In the data rows, zero lies at 4.5, halfway between 4 and 5.
Every row has a hidden score. How much higher is the second row's score than the first row's in each pair? 10 means about the same, 20 much higher and 0 much lower. The score is a weighted sum of the row's numbers plus the product of two more (or one squared), each taken from its middle value.
[5 6 4 5 6 7 3 3 6 5 3 6 6 6 5 4 3 3 6 7 2]
[5 3 6 6 5 4 4 4 7 7 5 5 4 4 5 3 4 4 6 6 4] >> 7
[3 5 4 3 5 3 5 6 2 5 5 5 5 3 5 5 4 6 6 2 5]
[4 2 5 3 5 3 7 6 4 5 7 5 4 4 6 5 5 7 5 3 6] >> 12
[5 4 4 6 5 5 4 3 5 6 4 4 4 3 3 3 5 5 4 5 3]
[8 8 4 3 3 7 4 5 4 2 2 4 3 7 3 4 4 2 2 6 4] >> 12
[2 3 4 2 5 3 6 6 3 4 6 6 5 5 7 6 6 6 6 2 5]
[6 6 6 6 3 7 3 5 6 4 2 4 4 7 4 3 4 2 3 8 4] >> 11
[6 5 5 7 7 6 3 3 6 7 2 3 5 5 2 3 3 3 5 7 5]
[5 3 5 5 6 4 5 3 5 6 5 5 6 2 5 3 4 5 6 4 4] >> 7
[6 5 4 7 5 6 3 3 6 6 3 4 4 4 3 3 3 3 4 6 4]
[6 4 7 6 4 7 2 5 7 5 5 4 3 6 4 3 5 3 3 8 3] >> 13
[2 4 4 4 4 3 7 6 3 4 6 6 4 5 6 6 6 6 5 3 6]
[1 4 6 2 4 3 8 6 1 1 7 4 4 8 6 8 6 6 3 3 7] >> 9
[7 7 2 4 5 6 3 4 4 3 3 3 5 5 2 2 2 3 3 5 5]
[5 5 5 5 4 6 3 4 6 7 3 4 4 4 4 4 3 3 3 7 3] >> 12
[2 3 5 3 3 3 7 6 1 2 5 5 4 7 7 8 7 6 6 2 6]
[3 3 5 2 4 3 5 5 2 4 6 6 3 4 6 6 6 6 4 2 5] >> 10
[2 5 6 2 3 3 8 6 1 0 3 4 1 4 4 8 6 5 5 1 9]
[3 3 6 5 5 3 5 5 5 6 5 5 3 3 5 5 6 6 5 4 5] >> 4
[7 6 4 5 6 7 3 3 5 4 2 4 5 5 2 4 2 3 4 7 4]
[6 4 4 6 5 3 3 4 5 4 3 4 5 3 5 3 4 4 4 4 5] >> 8
[7 5 3 5 3 6 4 4 5 3 2 4 4 6 4 3 3 2 4 7 4]
[6 5 4 5 6 6 4 3 6 6 5 4 5 3 4 2 3 4 4 5 3] >> 9
[2 3 4 4 4 3 4 3 5 9 5 6 4 2 5 5 4 6 4 4 3]
[4 4 5 5 4 4 5 5 6 7 6 6 4 4 6 5 6 5 7 4 4] >> 9
[2 2 6 4 4 3 7 7 3 4 7 4 3 6 7 7 8 6 5 4 5]
[3 2 7 3 7 3 5 3 5 3 7 6 6 4 6 4 7 5 5 3 4] >> 6
[4 4 4 4 6 3 4 4 6 6 6 5 4 3 5 5 4 7 5 3 4]
[7 6 2 4 3 5 5 5 2 3 0 4 6 6 1 4 3 3 3 6 4] >> 18
[3 3 6 6 5 4 5 5 6 6 6 7 5 5 7 5 6 5 7 5 4]
[5 4 4 5 5 3 6 5 5 5 6 4 4 3 5 4 5 5 6 4 5] >> 8
[5 4 4 5 6 5 4 3 7 8 4 5 5 3 4 3 3 4 6 5 2]
[3 2 9 9 3 7 5 5 9 8 6 5 4 8 6 3 8 2 5 9 2] >> 15
[5 5 6 6 4 6 3 3 6 5 3 5 2 2 2 4 3 3 5 5 4]
[6 5 3 4 5 6 4 2 6 5 3 5 5 3 3 2 1 3 4 5 4] >> 12
[4 3 7 5 3 3 5 6 6 6 7 6 3 4 6 3 6 5 5 4 4]
[4 3 5 7 4 4 4 4 7 8 6 6 4 3 5 4 4 6 4 5 2] >> 8
[3 2 4 4 4 4 5 5 4 6 6 7 4 3 7 3 6 6 7 4 4]
[2 5 6 2 4 4 6 7 2 3 5 6 2 7 7 8 7 7 5 3 6] >> 10
[4 4 5 6 6 4 5 4 6 6 6 6 6 4 5 4 5 5 6 4 3]
[6 6 4 6 3 6 3 4 3 2 2 3 5 5 2 4 3 2 3 6 4] >> 11
[1 3 7 5 4 3 6 7 4 5 7 5 3 5 7 7 7 7 5 4 4]
[5 6 1 5 3 8 5 6 5 2 2 2 3 6 3 3 3 2 5 6 6] >> 8
[5 3 6 6 6 3 6 4 5 7 4 5 5 4 5 4 5 5 8 4 7]
[4 4 4 4 4 3 6 6 4 5 7 6 3 4 6 5 5 7 6 3 4] >> 7
[1 4 6 3 3 3 8 6 2 4 6 5 3 7 6 9 6 8 4 3 7]
[2 4 5 2 2 2 7 6 2 2 7 5 2 5 7 7 8 7 5 3 7] >> 8
[2 4 4 3 4 2 7 4 3 5 4 8 4 5 7 7 6 6 7 3 7]
[0 4 6 4 4 3 7 5 2 3 5 5 4 5 7 7 6 6 6 3 6] >> 8
[5 4 4 6 5 4 4 4 5 5 5 4 5 3 4 3 4 5 6 4 4]
[6 5 5 5 4 7 4 5 6 3 3 4 4 6 3 4 4 2 3 7 4] >> 14
[4 5 5 6 2 4 4 3 5 5 5 5 5 3 6 4 5 4 6 4 3]
[2 3 8 4 4 4 8 8 5 4 7 6 4 9 9 6 9 5 6 5 5] >> 15
[5 5 2 4 5 6 3 3 5 4 2 4 4 3 2 5 2 3 3 5 3]
[5 3 6 4 3 3 4 6 7 6 5 5 4 3 5 3 6 5 4 5 4] >> 9
[6 5 6 6 5 6 2 3 6 5 3 4 5 5 2 3 3 3 3 7 3]
[1 3 5 4 4 3 6 7 2 5 6 5 4 5 7 8 6 6 6 3 7] >> 11
[4 3 6 4 5 4 5 6 5 4 6 3 3 4 4 4 5 6 4 4 3]
[4 4 4 3 4 2 5 5 3 4 5 6 6 3 5 6 6 7 5 2 6] >> 5
[4 5 5 5 3 7 3 3 4 3 3 4 4 7 4 4 5 1 2 6 4]
[6 5 5 6 4 6 4 4 5 5 2 3 5 6 3 4 3 2 4 8 5] >> 9
[6 6 5 5 5 6 2 4 5 3 2 2 6 4 4 3 3 2 4 6 3]
[6 4 4 6 5 5 4 4 6 6 4 5 7 3 5 3 5 4 6 5 4] >> 3
[5 8 4 5 3 8 4 4 5 4 2 5 5 7 3 6 4 1 4 7 4]
[6 6 3 5 5 5 2 3 5 4 4 4 5 2 2 3 2 3 5 5 4] >> 4
[6 8 3 5 3 7 3 4 4 3 2 4 4 6 2 4 2 2 3 6 4]
[4 4 5 6 4 5 5 3 6 7 6 4 5 4 5 3 4 5 5 5 3] >> 10
[5 4 4 5 5 3 4 4 6 6 5 5 5 3 5 4 5 4 5 4 5]
[4 3 7 7 3 4 5 3 4 5 5 6 7 3 5 4 6 3 6 3 4] >> 12
[5 5 6 8 4 5 2 4 5 7 5 6 3 3 3 1 2 5 5 6 3]
[6 4 5 6 4 5 3 4 6 5 5 4 6 4 4 3 4 4 5 5 3] >> 9
[4 3 7 4 4 4 5 5 5 5 6 4 3 5 7 4 6 7 4 4 4]
[1 3 7 4 3 3 6 8 1 4 6 5 4 9 6 9 9 6 6 5 7] >> 6
[6 5 4 5 4 7 3 4 6 6 2 5 5 5 3 4 2 3 5 7 2]
[6 6 3 2 3 7 3 5 5 3 2 4 4 6 3 3 3 3 3 6 3] >> 11
[4 4 4 6 4 4 3 5 7 8 3 7 4 3 4 4 4 4 6 6 4]
[4 3 3 4 6 3 7 3 4 4 5 4 5 2 4 4 4 6 5 2 5] >> 6
[6 4 4 6 5 5 3 3 6 5 4 3 5 3 3 3 3 4 5 5 4]
[1 3 5 2 3 3 8 5 3 3 5 6 2 7 8 7 6 7 5 3 6] >> 11
[6 7 3 5 4 7 3 4 4 4 2 5 5 5 2 4 2 2 4 6 4]
[3 6 7 3 5 4 6 7 1 0 6 5 5 9 8 7 8 6 6 3 9] >> 6
[6 5 3 5 5 6 3 4 5 3 2 3 5 5 3 4 3 2 3 7 4]
[5 3 5 6 5 4 3 4 6 6 5 3 4 3 5 3 4 4 3 5 3] >> 13
[0 5 6 5 7 3 7 8 0 3 7 3 5 8 5 7 7 6 2 4 9]
[1 5 5 2 4 2 7 6 2 3 4 5 5 6 6 7 6 6 6 3 7] >> 7
[5 3 5 8 5 4 4 3 6 7 6 4 4 5 5 4 5 5 4 5 4]
[4 3 6 6 5 4 5 4 7 6 6 5 4 4 5 2 6 4 5 5 4] >> 9
[6 5 5 5 5 6 4 2 5 5 3 4 5 4 4 3 3 4 5 6 2]
[6 6 4 4 6 6 3 4 5 4 3 3 5 5 3 3 2 3 3 6 3] >> 5
[4 3 5 3 4 1 6 5 3 2 8 5 6 5 6 7 8 6 5 1 8]
[3 4 4 3 3 2 7 6 3 5 6 5 4 4 7 6 6 6 6 2 6] >> 8
[4 2 6 5 5 4 4 3 6 7 7 5 4 3 5 3 5 5 5 4 3]
[5 5 4 7 4 7 2 5 6 5 4 4 4 5 4 4 3 3 3 7 2] >> 13
[4 4 6 3 6 3 6 6 3 4 6 3 7 6 6 4 6 6 5 3 6]
[6 7 1 4 4 7 4 4 3 3 0 4 4 5 1 5 2 4 4 6 6] >> 13
[6 4 4 5 7 5 3 4 6 5 3 3 4 4 3 2 3 4 7 6 4]
[1 3 6 5 3 3 7 7 3 5 6 6 4 5 7 7 6 7 6 4 6] >> 6
[3 3 5 5 4 3 6 5 4 3 6 4 6 4 6 5 7 5 5 2 6]
[8 5 5 5 5 5 2 5 6 4 4 3 6 5 5 2 5 4 4 5 4] >> 11
[5 5 5 6 4 6 3 4 6 5 3 3 5 4 4 3 3 2 5 6 3]
[5 4 4 5 4 3 5 5 4 5 6 5 4 3 5 4 6 6 6 2 5] >> 6
[2 4 6 3 4 3 7 6 3 3 6 5 3 5 6 7 6 7 6 2 6]
[3 4 3 2 4 2 7 6 2 3 5 5 4 4 6 7 6 7 6 2 7] >> 10
[5 5 4 4 2 7 3 4 3 1 3 4 5 6 2 5 4 1 4 6 4]
[5 4 4 4 5 4 3 5 5 5 7 5 5 3 6 4 5 6 6 3 4] >> 6
[4 2 5 5 4 3 6 5 6 6 5 5 6 4 6 5 5 5 6 4 6]
[5 6 8 7 5 7 4 4 8 6 3 5 5 8 4 3 4 2 4 9 4] >> 9
[3 3 5 5 5 3 7 5 4 5 7 5 4 4 6 5 7 6 4 3 5]
[3 4 5 4 5 3 7 6 3 3 6 5 5 6 6 7 7 7 6 3 5] >> 9
[6 3 5 5 7 4 3 3 6 4 5 4 6 2 5 3 4 5 5 4 5]
[6 6 4 4 5 6 3 4 5 4 3 3 4 5 2 4 2 2 4 7 4] >> 9
[6 6 4 6 3 6 4 4 5 4 1 4 4 4 3 3 2 3 3 6 5]
[4 5 3 4 5 3 3 3 5 7 5 6 5 0 4 3 3 7 7 3 4] >> 6
[6 3 3 5 5 4 4 5 5 6 6 5 5 3 5 3 4 7 4 4 3]
[6 5 4 5 5 5 4 4 5 4 5 3 5 4 4 2 3 4 5 6 4] >> 12
[5 4 5 5 4 6 5 5 5 5 3 4 4 5 4 3 3 3 4 7 3]
[5 4 3 6 5 5 4 3 6 7 6 5 4 4 4 4 4 5 4 6 3] >> 9
[2 4 4 3 4 2 7 6 2 3 6 4 5 6 7 7 7 6 4 3 5]
[2 4 6 2 3 2 7 8 2 3 5 4 2 6 7 8 8 7 5 3 7] >> 11
[2 4 6 4 4 4 8 7 3 5 6 5 4 6 7 7 6 6 6 4 5]
[6 5 2 5 6 5 4 4 6 4 4 3 4 3 3 4 3 3 6 5 4] >> 8
[6 5 2 5 5 6 3 4 4 4 1 3 4 3 2 4 2 3 4 6 4]
[6 5 2 4 7 4 3 5 5 4 6 4 6 2 3 2 4 4 4 3 6] >> 7
[5 6 2 4 3 7 4 4 4 2 1 3 5 6 3 6 3 3 2 6 4]
[6 7 4 5 4 7 5 5 4 2 2 3 5 8 3 5 4 1 3 7 6] >> 15
[6 7 5 5 6 6 2 5 6 4 3 4 5 5 4 2 4 3 5 6 3]
[5 6 2 4 4 6 4 4 4 6 1 4 3 4 0 6 2 3 3 6 4] >> 11
[5 3 4 4 3 3 6 5 4 5 7 5 4 4 7 4 6 6 5 2 5]
[5 4 5 5 4 4 4 4 6 6 5 6 5 3 4 3 4 5 5 5 4] >> 8
[3 4 3 4 7 2 8 7 1 1 6 4 7 5 6 6 5 6 9 2 9]
[5 4 5 5 3 4 6 3 5 6 5 5 4 2 4 3 5 6 6 4 4] >> 8
[5 3 4 6 5 3 4 5 6 4 8 3 3 2 5 3 4 6 6 4 4]
[3 4 4 2 4 2 7 5 2 5 5 5 4 3 6 6 6 8 4 2 6] >> 5
[7 4 5 5 6 5 3 4 6 2 4 2 6 3 5 2 5 3 3 5 4]
[6 5 5 5 5 6 3 4 6 5 4 3 4 4 4 2 3 3 4 5 4] >> 6
[6 7 7 4 4 7 3 4 3 4 4 3 4 6 3 4 3 2 0 6 3]
[4 4 4 1 4 3 7 7 1 1 7 5 6 4 6 6 6 6 6 2 6] >> 9
[5 3 5 6 4 5 3 3 5 5 4 5 5 3 3 3 3 5 4 5 4]
[4 5 5 7 4 4 5 5 6 6 6 6 4 4 6 4 5 5 5 3 3] >> 10
[6 7 4 4 5 5 2 3 6 4 2 4 4 5 2 3 2 3 4 7 4]
[7 6 3 5 5 7 3 4 3 2 2 5 4 7 3 5 4 2 3 6 5] >> 17
[3 3 4 4 6 3 6 4 6 8 5 6 4 2 5 4 4 6 6 4 4]
[7 7 4 6 5 7 3 3 5 3 3 4 5 7 2 5 3 1 2 6 5] >> 16
[6 6 6 6 4 7 3 4 6 4 3 3 4 6 4 4 3 2 3 8 3]
[2 5 7 7 3 7 3 2 8 9 4 7 3 6 3 5 2 3 3 9 1] >> 8
[6 3 6 6 7 4 5 3 7 6 5 5 5 3 5 3 5 3 8 6 5]
[3 5 3 4 5 3 5 4 4 5 5 5 5 3 5 6 5 6 4 2 4] >> 8
[4 2 6 6 5 4 6 6 7 6 8 5 4 5 7 5 6 5 6 5 5]
[1 4 5 1 3 3 6 6 2 3 7 5 3 6 7 7 6 7 5 2 5] >> 8
[4 3 4 5 6 3 4 5 5 5 6 5 6 4 5 4 5 5 4 4 5]
[3 3 5 4 4 4 5 5 6 5 6 4 4 4 6 4 5 5 6 4 5] >> 11
[6 6 6 6 6 7 4 4 5 3 5 3 5 7 3 4 4 2 0 7 4]
[2 8 5 2 5 6 6 6 2 1 7 9 6 8 9 7 6 5 8 1 5] >> 18
[5 5 3 6 6 5 3 3 6 7 3 4 4 3 4 3 3 4 5 6 3]
[2 4 5 3 5 3 7 7 2 3 7 5 5 6 6 6 7 5 4 3 6] >> 4
[6 4 5 5 6 5 3 4 6 6 4 4 4 4 3 2 3 3 5 6 3]
[7 6 3 5 3 7 4 4 5 3 1 3 4 5 3 4 3 2 3 6 4] >> 12
[6 8 3 5 5 8 5 3 3 2 3 3 4 6 1 6 3 3 1 5 4]
[4 4 6 6 4 4 5 5 6 6 5 5 4 4 6 3 6 5 5 4 4] >> 9
[4 3 5 5 4 3 5 5 4 5 7 5 4 3 5 6 6 6 5 3 4]
[5 7 4 4 3 8 4 4 4 3 3 4 3 7 2 4 3 1 2 7 4] >> 16
[7 5 3 5 4 5 3 5 5 4 4 3 4 6 3 3 4 2 4 5 4]
[6 5 4 5 4 6 3 4 6 4 3 3 6 5 3 3 2 4 4 6 2] >> 7
[3 3 4 4 6 2 5 5 5 6 6 5 3 3 5 5 5 6 6 3 5]
[4 3 3 5 5 3 5 4 4 5 7 6 4 3 6 5 5 5 5 2 4] >> 11
[6 4 5 4 6 5 4 4 6 5 5 4 6 3 3 2 4 2 2 5 4]
[6 6 4 5 6 6 1 2 6 5 4 4 5 3 2 3 4 3 4 6 3] >> 12
[3 4 4 4 4 4 4 4 5 6 7 6 5 2 5 4 6 6 4 3 3]
[3 4 5 3 4 3 6 5 5 6 5 7 4 4 6 5 4 7 7 3 4] >> 11
[3 3 5 4 4 2 7 6 2 3 7 5 4 4 6 6 7 5 5 2 6]
[6 5 5 6 5 5 5 3 6 5 5 5 4 2 4 3 4 4 6 3 4] >> 8
[4 2 6 4 5 3 4 6 3 5 4 5 5 5 8 4 7 5 6 3 5]
[6 4 5 6 6 6 4 2 7 6 4 4 5 5 6 5 4 5 6 6 4] >> 16
[2 4 5 4 4 3 7 6 5 6 7 7 4 5 6 6 6 6 5 3 6]
[3 4 5 4 3 3 7 5 3 4 5 7 5 4 7 6 7 6 5 2 5] >> 5
[5 4 4 5 5 4 5 5 5 4 5 4 4 3 6 3 5 5 5 4 6]
[4 4 5 3 5 3 5 4 5 6 6 5 3 3 5 5 5 6 6 3 6] >> 8
[6 3 6 6 4 5 4 4 7 6 5 5 4 4 5 4 4 5 5 5 2]
[7 7 3 3 5 7 5 5 3 3 1 3 4 7 2 4 3 3 2 7 6] >> 15
[6 6 4 7 5 8 3 4 5 4 4 4 6 7 3 4 3 4 2 8 5]
[6 5 3 4 7 5 3 4 6 4 3 3 5 5 4 4 4 3 4 5 5] >> 9
[6 7 5 5 4 7 5 4 4 3 1 3 5 8 3 4 4 1 5 7 3]
[6 3 6 5 5 4 5 5 6 7 6 4 5 4 6 3 5 5 5 4 4] >> 8
[2 2 6 4 3 3 6 5 3 3 5 6 2 3 5 7 7 5 5 2 6]
[7 6 5 6 4 6 2 4 5 4 3 4 5 5 2 4 3 2 3 6 4] >> 9
[6 7 3 4 4 8 5 4 3 2 2 4 4 7 3 5 4 2 3 6 5]
[6 6 6 5 4 6 2 3 6 5 4 4 5 5 3 4 3 3 3 7 4] >> 5
[5 4 5 6 5 4 4 4 5 6 5 3 5 3 4 3 5 4 5 5 5]
[3 4 5 2 5 3 6 7 2 3 5 5 4 6 7 6 6 7 6 3 7] >> 9
[4 3 5 4 6 3 6 5 5 5 5 4 4 4 6 5 6 6 6 3 5]
[5 4 6 5 5 4 3 4 6 4 6 4 5 4 5 3 5 4 4 4 4] >> 8
[6 5 5 6 4 4 2 4 6 6 6 4 4 3 4 2 2 5 3 5 2]
[3 2 9 7 3 5 6 6 8 8 8 6 4 7 9 4 8 4 6 8 3] >> 15
[5 5 4 4 6 4 4 2 6 7 6 5 4 3 3 4 4 5 4 4 5]
[4 2 5 6 4 3 4 4 7 5 5 6 4 2 5 3 6 5 6 4 5] >> 11
[6 6 3 5 6 6 3 4 5 5 3 4 6 5 4 4 4 3 4 7 4]
[6 6 6 6 5 5 3 4 7 6 3 3 6 5 3 2 3 3 5 8 4] >> 8
[6 7 2 4 4 7 5 4 3 1 1 3 4 6 2 5 4 1 3 6 5]
[5 3 5 5 5 4 5 5 6 7 6 5 4 3 5 5 5 5 5 4 3] >> 7
[5 3 2 2 6 3 5 5 5 4 5 4 5 2 5 5 5 5 5 2 4]
[5 3 0 1 6 2 8 6 0 2 6 5 6 2 5 7 6 7 5 0 6] >> 13
[2 4 6 3 3 3 7 6 3 3 6 5 4 7 7 7 7 5 5 3 7]
[6 4 3 3 5 4 4 4 5 5 4 4 4 1 3 3 3 5 5 4 3] >> 6
[4 4 4 2 5 2 8 7 2 2 5 4 4 5 5 7 7 6 6 3 7]
[6 5 4 4 5 5 3 4 5 5 3 4 5 3 3 2 1 4 5 5 3] >> 9
[3 2 4 5 5 2 7 5 4 5 6 6 5 4 6 6 6 6 6 3 6]
[7 7 4 4 6 7 3 4 4 3 2 2 5 6 3 4 3 3 3 6 5] >> 12
[6 6 3 4 6 7 3 3 6 6 2 4 5 6 3 4 2 3 3 6 3]
[6 7 5 6 4 8 3 5 4 3 3 4 3 7 3 5 3 1 2 7 4] >> 13
[3 4 6 4 4 3 6 5 4 5 7 5 4 5 7 6 7 6 5 3 6]
[5 4 5 7 6 6 4 4 6 6 4 4 5 4 4 3 4 3 5 7 4] >> 16
[3 3 5 5 5 3 6 5 4 5 6 6 5 3 6 5 6 6 4 3 4]
[7 7 3 4 5 6 3 3 6 4 2 3 4 6 2 3 3 2 5 7 5] >> 10
[7 7 4 6 5 6 2 3 6 3 2 3 7 5 2 3 3 2 4 6 4]
[7 6 4 5 5 7 2 4 6 4 3 4 4 5 4 2 3 3 2 6 3] >> 13
[6 7 6 5 3 8 4 4 6 4 4 5 4 7 5 3 3 2 2 8 3]
[1 5 5 4 4 3 7 5 2 4 6 5 5 7 6 8 7 6 4 4 8] >> 7
[1 5 5 4 5 3 7 6 2 2 5 5 5 6 7 8 7 6 5 3 7]
[2 3 4 2 4 2 7 8 1 2 5 5 5 5 7 7 6 7 5 3 7] >> 10
[4 2 4 5 4 3 5 4 5 4 5 5 4 2 5 3 6 5 5 3 4]
[3 3 6 4 4 3 6 6 4 4 6 7 5 5 8 6 6 5 6 2 5] >> 19
[5 5 5 6 4 6 3 3 6 4 4 4 4 4 3 4 2 3 4 6 3]
[2 4 7 4 3 3 7 6 3 5 6 6 4 6 8 6 7 6 6 4 5] >> 10
[5 3 5 3 7 3 7 6 4 5 6 5 3 5 6 4 6 7 3 3 5]
[6 6 3 5 4 6 2 3 5 4 3 5 6 5 3 3 3 3 3 6 3] >> 7
[7 4 3 4 6 2 3 3 5 5 5 4 5 3 4 3 4 5 5 2 5]
[5 5 4 5 6 4 3 3 6 5 7 4 5 2 3 4 2 5 3 4 4] >> 10
[2 2 6 6 4 3 6 6 5 5 6 6 5 5 7 5 7 5 6 4 5]
[5 4 5 6 4 4 4 5 7 8 5 5 6 4 5 3 4 4 4 7 2] >> 9
[6 8 4 4 3 7 4 4 4 2 2 3 5 7 3 5 3 2 3 6 5]
[7 8 2 4 5 6 2 3 3 4 1 5 5 3 1 3 1 4 3 5 4] >> 8
[4 4 6 4 3 2 6 5 6 5 6 4 5 3 5 4 6 6 5 3 5]
[4 9 4 5 5 8 3 3 4 4 2 3 5 7 1 6 1 2 2 7 4] >> 15
[1 4 5 3 4 3 7 6 3 5 8 6 4 6 8 7 7 8 4 3 5]
[4 4 5 5 5 4 4 4 6 6 5 5 3 3 4 2 3 5 5 4 4] >> 9
[5 4 5 7 4 4 3 3 6 5 5 4 4 3 4 3 5 2 6 4 3]
[3 4 6 2 5 3 7 7 1 0 5 4 5 7 8 7 8 6 5 3 8] >> 12
[2 3 5 3 4 2 8 7 2 2 5 3 3 6 5 8 7 7 3 4 7]
[3 4 4 3 5 4 6 6 2 4 5 4 5 6 5 7 6 6 5 3 9] >> 12
[6 5 3 5 5 6 2 4 5 4 3 2 6 4 4 2 3 3 3 6 4]
[6 5 5 7 5 6 2 3 5 4 2 5 4 5 3 3 3 2 5 6 4] >> 6
[3 5 4 3 5 3 7 6 0 1 4 4 5 7 6 8 6 7 6 2 8]
[1 6 4 1 4 4 7 7 2 2 5 7 4 7 8 8 5 7 6 3 6] >> 13
[5 4 4 5 5 4 4 4 5 5 5 4 6 3 5 3 3 5 4 4 4]
[6 4 5 4 5 3 3 2 5 7 1 5 7 3 3 2 6 5 2 4 3] >> 9
[6 5 4 4 4 4 4 3 6 5 5 5 6 3 5 3 4 4 5 4 3]
[7 6 6 7 5 7 3 5 5 2 3 3 5 5 4 3 4 2 3 7 5] >> 15
[4 3 5 4 5 3 5 5 4 5 5 5 3 2 5 5 5 6 5 3 4]
[1 5 6 2 3 3 6 6 1 2 4 5 2 5 5 8 7 6 5 2 8] >> 10
[6 3 4 6 5 3 4 3 6 6 3 3 5 2 3 3 4 5 4 6 3]
[5 6 6 6 6 7 3 4 6 6 5 4 3 6 2 5 1 3 5 7 4] >> 5
[6 4 4 6 6 4 5 4 6 6 3 5 5 3 5 2 4 5 7 4 4]
[3 4 3 4 4 5 3 3 6 7 4 5 4 2 4 3 4 5 6 4 3] >> 13
[4 2 5 5 4 3 6 5 5 6 6 6 4 3 5 4 5 5 6 4 5]
[5 6 4 5 6 6 3 3 6 6 2 4 6 4 2 3 2 4 6 6 4] >> 8
[7 8 4 5 4 7 2 2 5 4 4 5 5 7 3 4 2 2 3 6 4]
[4 3 5 5 3 2 5 5 4 5 7 5 3 2 5 5 5 6 3 1 4] >> 8
[2 5 5 2 4 4 7 7 2 3 5 7 4 7 8 7 7 7 6 2 6]
[2 3 5 2 2 3 6 6 1 2 7 5 4 6 6 8 7 6 4 2 6] >> 7
[4 3 4 3 5 4 4 4 6 7 6 5 4 3 5 4 5 6 4 4 3]
[3 1 5 2 5 3 7 6 3 4 5 5 3 5 7 6 6 6 4 3 6] >> 13
[5 5 3 7 7 4 5 3 7 7 5 6 4 3 4 4 4 5 5 4 4]
[6 6 3 5 6 6 2 3 5 6 2 5 5 4 2 3 1 4 5 5 2] >> 11
[3 4 3 4 6 3 8 6 4 5 4 5 6 4 6 6 6 6 9 4 7]
[1 4 4 3 2 2 6 7 2 3 7 5 4 6 7 7 6 8 5 3 5] >> 8
[7 8 4 5 5 8 3 4 6 4 2 6 6 6 4 4 3 3 4 7 4]
[3 3 4 5 5 3 6 5 5 7 6 6 5 3 6 5 4 6 5 3 4] >> 8
[2 5 3 0 4 2 7 7 1 2 5 4 4 6 6 8 6 7 5 2 7]
[3 3 5 4 5 3 7 5 2 3 6 5 5 6 7 6 7 6 5 3 6] >> 11
[5 6 4 4 3 7 3 4 4 3 2 4 4 8 3 5 4 2 2 7 3]
[6 4 4 5 5 6 2 3 5 5 3 4 4 3 2 4 2 3 3 5 3] >> 9
[1 4 6 1 4 3 9 8 2 4 5 5 3 6 7 8 6 7 4 3 7]
[7 7 4 5 4 7 4 5 4 2 2 4 5 5 2 4 3 2 4 6 4] >> 9
[3 4 6 3 5 3 7 7 2 2 6 4 4 7 7 7 8 5 4 3 6]
[6 5 5 7 4 6 3 4 6 5 3 4 5 5 3 4 4 2 4 7 3] >> 9
[5 3 4 5 5 3 5 4 6 7 4 4 5 2 3 4 3 5 5 5 3]
[3 3 5 3 3 2 6 5 3 3 6 5 3 3 5 5 6 6 4 2 6] >> 10
[4 2 6 6 3 3 6 6 4 3 6 4 6 5 7 4 8 5 6 4 5]
[6 6 4 6 5 6 3 4 5 4 3 5 4 4 3 3 4 2 2 6 4] >> 13
[2 2 4 6 3 3 6 6 4 6 6 6 4 4 6 6 7 5 5 4 4]
[3 4 6 3 4 3 7 7 1 2 5 5 5 7 5 7 6 6 5 3 8] >> 17
[7 6 4 6 5 6 3 4 6 5 3 4 6 5 4 3 4 4 3 7 3]
[6 4 4 3 5 4 3 3 7 5 2 4 6 3 4 2 3 3 6 5 4] >> 7
[7 7 3 3 3 7 2 5 4 3 3 3 3 6 3 4 3 3 2 6 2]
[6 5 3 4 5 4 3 4 5 5 4 5 4 3 3 3 3 5 4 5 3] >> 8
[7 8 5 4 5 7 5 5 2 0 3 1 5 9 3 5 6 0 1 7 7]
[6 6 4 4 2 6 2 5 6 4 3 3 4 2 3 3 4 4 4 4 1] >> 9
[2 4 5 4 4 3 7 6 2 3 6 6 3 5 7 8 6 6 5 3 6]
[4 4 6 5 4 4 7 6 5 6 7 5 4 6 7 5 7 5 5 5 5] >> 10
[7 6 4 5 5 6 4 3 4 4 1 3 5 5 2 3 2 3 3 6 4]
[6 4 4 5 6 5 3 4 6 7 4 5 3 3 3 3 3 5 4 5 3] >> 10
